One vector is turned by the same rotation once a tick. Each row is the vector after some number of ticks, and that number follows the row.
The counts run from 0 to 210.
[151 160 169  85 125  91 137 113 151 152 143  82 135 132 123 121 114 180
 173 134 145 114  94 144 145 162 172 100 137 118 131 143 103  93 145 113
  78 101  84 129 143  81 132 138 134 157 144 113 100]  10
[130 120 152 108 141 127 187 137 207 127 143 153 152 138 130  97 127 182
 128 136 126 163 114 137  99 149 132 139 153 112 134 164 133  67 126 110
  97 131 110 125 149  94 143 123 132 138 171 177  88]  142
[171  87 168 137 116 137 136 102 129 118 174 106 162 116 149 139 138 140
 140 171 152  97 142 125 106 124  91  85 121 115  87 142 138 118 113 101
  81 150 121 100 155 165 131  89  95 128 149 156  92]  105
[169 115 109 153  92  94 135  93  98  81  98 128  90  71 109 146 142  94
 132 137 122  96 114  71 104 129 134  97 119 121 104 121 125 132 146 128
  95 118 108 121 173 158 140 107  79 114 114  85 137]  70
[134  98 119 144 167 168 147 143 119 111 170 146 126 110 162 152 161 109
 128 154 116 158 128 107  91  97  93 106  78 116  85 146 168  93 158 185
 117 143 162  99 142 174 116 134 133 133 118 149 117]  92
[114  90 159 125 107 123 165 151 184 147 135 146 157 144 132 121  89 121
 164 166 126 144 100 183  86 148 145 124 143 129  96 114 124 116 151 126
 147 125 157 143 177 103 150 101 139 143 146 114 198]  155
[136  96 166 133  89 104 164 142 187 128 116 118 156 133 121 127  83 135
 162 158 131 127 103 165 112 141 124 125 142 145 124 140 117 124 138 110
 133 112 112 145 186  98 175  95 104 159 162 107 184]  157
[178 102 133 137 110 106 181 122 143  88 120 132 136 115 121 160 139 135
 147 125 113 122  65 116 142  96 162 173 116 112 148 158 102 122 123 130
 111 106 106 158 179 114 168  95 118 120 170 130 172]  44
[160 129 118 129 158 140 187 129 180  81  89 120 119 124 125 124 156 141
 141  97 105 168  91 165 127 119 197 163 106 102 138 165 117 122 170 124
 125  97 137 144 124  92 159 114 132 121 114 133 151]  38
[160 129 100 143 130 108 142  93  99  78  80 109  88  55 105 140 166 103
 124 111 118 117 118  88 120 144 137 104 108 113 112 141 141 131 167 130
  93 103 115 114 152 152 148 135  85 144  95  94 109]  72
[138 171 150  74 147 100 150 113 165 142 136  85 128 126 120 120 114 174
 157 132 138 135 101 158 145 169 174  97 129 109 123 137 111  84 153 116
  81 100  99 125 134  89 134 141 144 159 128 125  93]  11
[160  91 171 130 169 147 134 126 125  98 129  87 147 100 156 157 142 143
 143 109 142 116 151 121 119 114  75  96  71 112 110 171 157 116 138 136
  84 136 123 132 140 151 143 145 102 161 124 129  68]  98
[115 154 143 128 142  63 145 118 154 131 102 145 128 145 103 131  82 155
 157  84 117 179  69 180 114 160 180 128 154 123 119 109 143 103 168 153
 103  78 144 131 149  95 113 149 128 128 109 115 120]  22
[135 100 158 134 102  97 171 142 194 118 102 106 155 122 113 131  89 144
 148 144 132 143 112 167 125 150 120 123 147 142 137 136 112 124 141 109
 125 103 105 144 184  91 181 109 101 160 154 109 179]  158
[139 103 128  97 126  94 145 113  94  91  96 143 135  95 140 167 105  81
 121 102 114 146  78 142 124 104 146 106  86 115  73 105 149 123 124 156
 115 102 148 150 191 132 133 140 138 122 128  82 182]  58
[106 118 134  94 144 128 170 152 194 153 126 140 146 127 138 100 100 126
 152 162 134 170 105 210  95 155 157 126 126  90 108 129 129 104 166 126
 149 126 164 144 151 106 147 117 151 157 127 138 150]  153
[145  87 148 156 138 126 126 131 108 125 129 126  92 100 134 146 173 131
 180 154 105  98 125  65 118  98  92 151  82 104 120 144 157 138 160 165
  72 138 145 149 111 154 118 120  88 132 143 119  93]  87
[144 106  89 170 120 146 164 120 108 100 158 136 137 104 128 175 133 122
 118 133 120 136  62 136 108  95 152 130 102  87  96 126 139 165 158 160
 117 117 164  92 159 175 125  86 126 108  83 144 150]  206
[144 101 124  93 133 110 144 134 107 126 120 136 111  99 156 156 137  87
 159 144 108 113  69 136 138 100 190 161  77  72  99 116 117 135 149 143
 116 108 152 171 141 121 134 116 161 133 144 103 177]  50
[120 166 112  91 119 124 164 139 113 125 126 119 140  83 122 138 103 137
 126 134 116 139  73 130 125 162 185 129 151 122 113 122 131 112 165 170
 124  68 107 135 167 102 169 114 145 112 113 112 198]  171
[118 161 139 120 148  65 158 110 168 122 103 136 135 142  90 128  91 168
 147  90 126 171  80 178 120 157 162 121 148 126 123 124 137  91 152 139
 105  84 127 121 162  99 119 159 130 144 118 121 118]  21
[142 141  89 111 103 116 173 131 172 114 118  84 142  85 124 112 127 141
 114 178 112 153 100 133 131 147 179 141 135 115 146 140 115 102 141 108
 110  83  83 121 165 106 180  89 107 124 133 133 183]  168
[152 121 125 157 113  81 148 120 213 109 101 126 109 156 102 113 121 143
 171 167 105 158 101 143 113 131 194 141 135 117 154 126  92  94 156 102
 100 113 120 122 132 101 125 101  89 129 142 108 129]  27
[147 133  92 163 131 119 164 149 147  67 112 143 108 102 117 174 112 115
 116  87 120 164  78 126  95 115 137  96  89 103 117 139 144 139 165 159
 131 112 129 111 190 138 144 136 122 140  74 106 122]  196
[139 170 146  62 146 109 157 118 158 148 134  96 131 129 124 114 119 166
 148 131 130 146  99 176 134 167 197  97 138  97 116 127 121  88 156 115
  96 108 119 123 126  89 113 148 157 151 114 117  98]  12
[132 123 108 157 156 122 177  97  93  87 123 139 121  80 104 151 170 140
 100 115 105 155 113  94 110 107  94 137 112 122 106 150 179 122 150 169
  93 109 144 101 149 166 122 132 103 124 109 154 113]  82
[135 157 136  94 143 138 160 125 159 142 185  93 180 148 157 130 103 183
 127 162 132 172 104 163 120 140 165 105 142 126 113 137 138  84 126 143
  91  96 119 107 146 113 134 118 148 114 117 160 139]  4
[174  94 117  98 102 107 158 120 141  88 112 118 113 110 139 148 153  83
 132 174  98 135  90 126 149  87 160 129  70  92 116 139 107 115 126  95
 105 132 110 143 165 113 141 119 135 164 165  89 163]  53
[150 115 103 157  86 109 140 155 184  96 126 156  80 121 121 159 125 106
 140 161  96 131  83  88  86  93 161 112  85  97 122 126 119 142 151 110
  97 146 124 120 165 120 124 119 118 132 133  68 132]  192
[133 113 192 132 121  95 119  90 121 155 134  95 140 132 109 116 120 174
 183 149 132 106 158 130 115 154  82 116 164 178 110 130 165 102 145 152
  68 106 132 132 118 126 128 122  73 130 157 120 123]  122
[161 101  86 171 121 137 170 131 162  77 125 108 119 102 130 165 147 133
 121 120 111 139  89 141 127  97 154 138  82  75 134 146 133 172 163 103
  85 130 145 101 143 149 142  96  94 130  94 126 100]  203
[130 111 120 102  92 125 142 144 175 141 120  96 141 120 146 121 106 137
 160 173 102 125 108 149 117 144 193 149 145 117 139 113 119 138 140 107
  97  95 134 165 134 102 171  79 102  95 141 103 186]  165
[129 120 180 128 139  99 117  92 142 154 123  75 144 127 112 107 122 184
 177 147 131 121 163 124 123 154  93 117 154 164 129 142 156  93 149 137
  62 105 118 129 114 124 130 131  74 134 144 127 108]  123
[168 114 123 135 127  93 178 118 140  86 108 119 140  94 124 154 146 134
 136 119 116 125  69 122 158 101 161 171 104  97 142 167  99 110 131 142
 112  98  88 150 178 111 164 104 126 138 160 142 163]  45
[105 114 133  97 154 118 170 158 204 152 104 126 147 119 129  96 113 133
 154 151 131 166 113 203 108 164 157 132 123  83 118 141 125 103 172 113
 136 119 142 138 152 103 150 123 151 170 134 144 121]  152
[142 117 119 119 134 158 148 110  95 101 106 147  77  89 122 140 173 104
 135 129  87 115 115 102  86 127 146 135 123 104  79 115 163 155 174 145
  96 131 178 121 112 148 113 116 106  97 101  94 135]  76
[136 128 109 165 130 124 153 155 132  87 112 153 110 108 126 183 100 115
 129  80 118 150  66 134  92 114 151 109  92 105 109 122 144 147 167 170
 125 113 151 120 190 141 143 133 122 129  68 103 132]  197
[139  98 145 105 112  85 130 117  86  91  91 130 127 102 150 174 104  75
 140 111 113 125  88 131 122 103 147 114  93 114  78 103 140 139 118 145
 107 103 154 161 179 127 133 132 120 121 126  67 177]  59
[116 128 161 107 140 151 127 126 148 170 157 123 128 141 147  96 131 158
 177 184 111 154 145 125  78 156 154 119 157 151  98 118 167  69 161 168
  95 106 153 116  97 123 109 122 113  88 128 147 132]  128
[158  77 185 154 136 152 122 136 108 110 160 132 126 126 151 171 140 122
 156 148 133 103 134  86  92  91  65  96  94 147  85 148 149 120 134 175
 108 153 137 136 161 157 138 120 113 138 142 114 126]  95
[118 148 186  89 172 147 155 153 150 154 132 143 131 135 140 109 115 164
 168  96 124 143 122 130  81 175 146 119 162 144 110 154 146  73 163 174
 115 116 132 154 131  92 143 149 139 109 133 141 108]  136
[124 128 147 106 147 119 188 141 193 132 149 158 157 136 129 108 118 171
 129 132 138 167 106 155  93 160 135 137 159 110 124 158 139  69 128 131
 111 127 128 122 170 105 138 121 145 124 162 181  98]  143
[174 111 129 176 111 123 149 103  96 100 139  91 117  86 112 175 152 135
 157 140 134  86  89 116 149  97 116 127  86 109 117 146 118 172 163 142
  95 114 115 115 151 153 144  96 107 162 104 111 137]  210
[132 146 130  81  99 123 158 140 150 117 105 103  98  96 121 130 138 149
 154 136  93 111  85 109 140 139 177 141 134 112 138 134 126 147 162 108
  86  97  98 159 135  74 162 125 122 134 146  70 165]  175
[154  95 108 118 111  84 130 112 126  78  70  96 117  89 139 148 134  99
 133 125 103 130 110 122 137 110 159 111  71  97 115 119 133 143 120  93
  66 120 127 152 149 132 138 126  81 130 138  68 118]  62
[125 106 163 115 137  97 155 155 200 154 104 115 136 116 124 100 106 147
 178 148 138 129 115 167 120 163 146 143 119  87 140 154 103 102 157 103
 120 125 115 150 150  96 163 122 127 178 159 133 102]  150
[164 100  99 103 114 104 179 117 147  78  98 120 126  96 131 144 156  93
 115 164 103 150  97 135 150  99 146 116  69  94 108 137 110 107 121 102
 124 126 107 135 172 126 149 124 129 171 160  95 159]  54
[153 141 145  98 138 144 159 131 191 137 167  55 171 149 156 124 130 195
 137 160 135 160 128 169 138 133 146 108 125 131 135 149 143  95 127 117
  67 111  94 109 126 101 136 120 124 126 131 147 121]  2
[146 138 172  92  92 104 156 112 170 135 154 151 121 169 111 126 108 150
 156 155 118 127  85 150  99 140 183  99 167 130  96  98 124 108 139 111
 107 138 134 117 149  82  96 116 143 121 158  90 145]  16
[ 99 137  90 115 132 110 139 170 148 114 107 152  98  98 136 151 111 115
 138 119  92 164  73 109 112 120 182 134  81  72 122 115 146 126 167 156
  96  99 146 138 149 120 113 152 141 126 102  86 106]  188
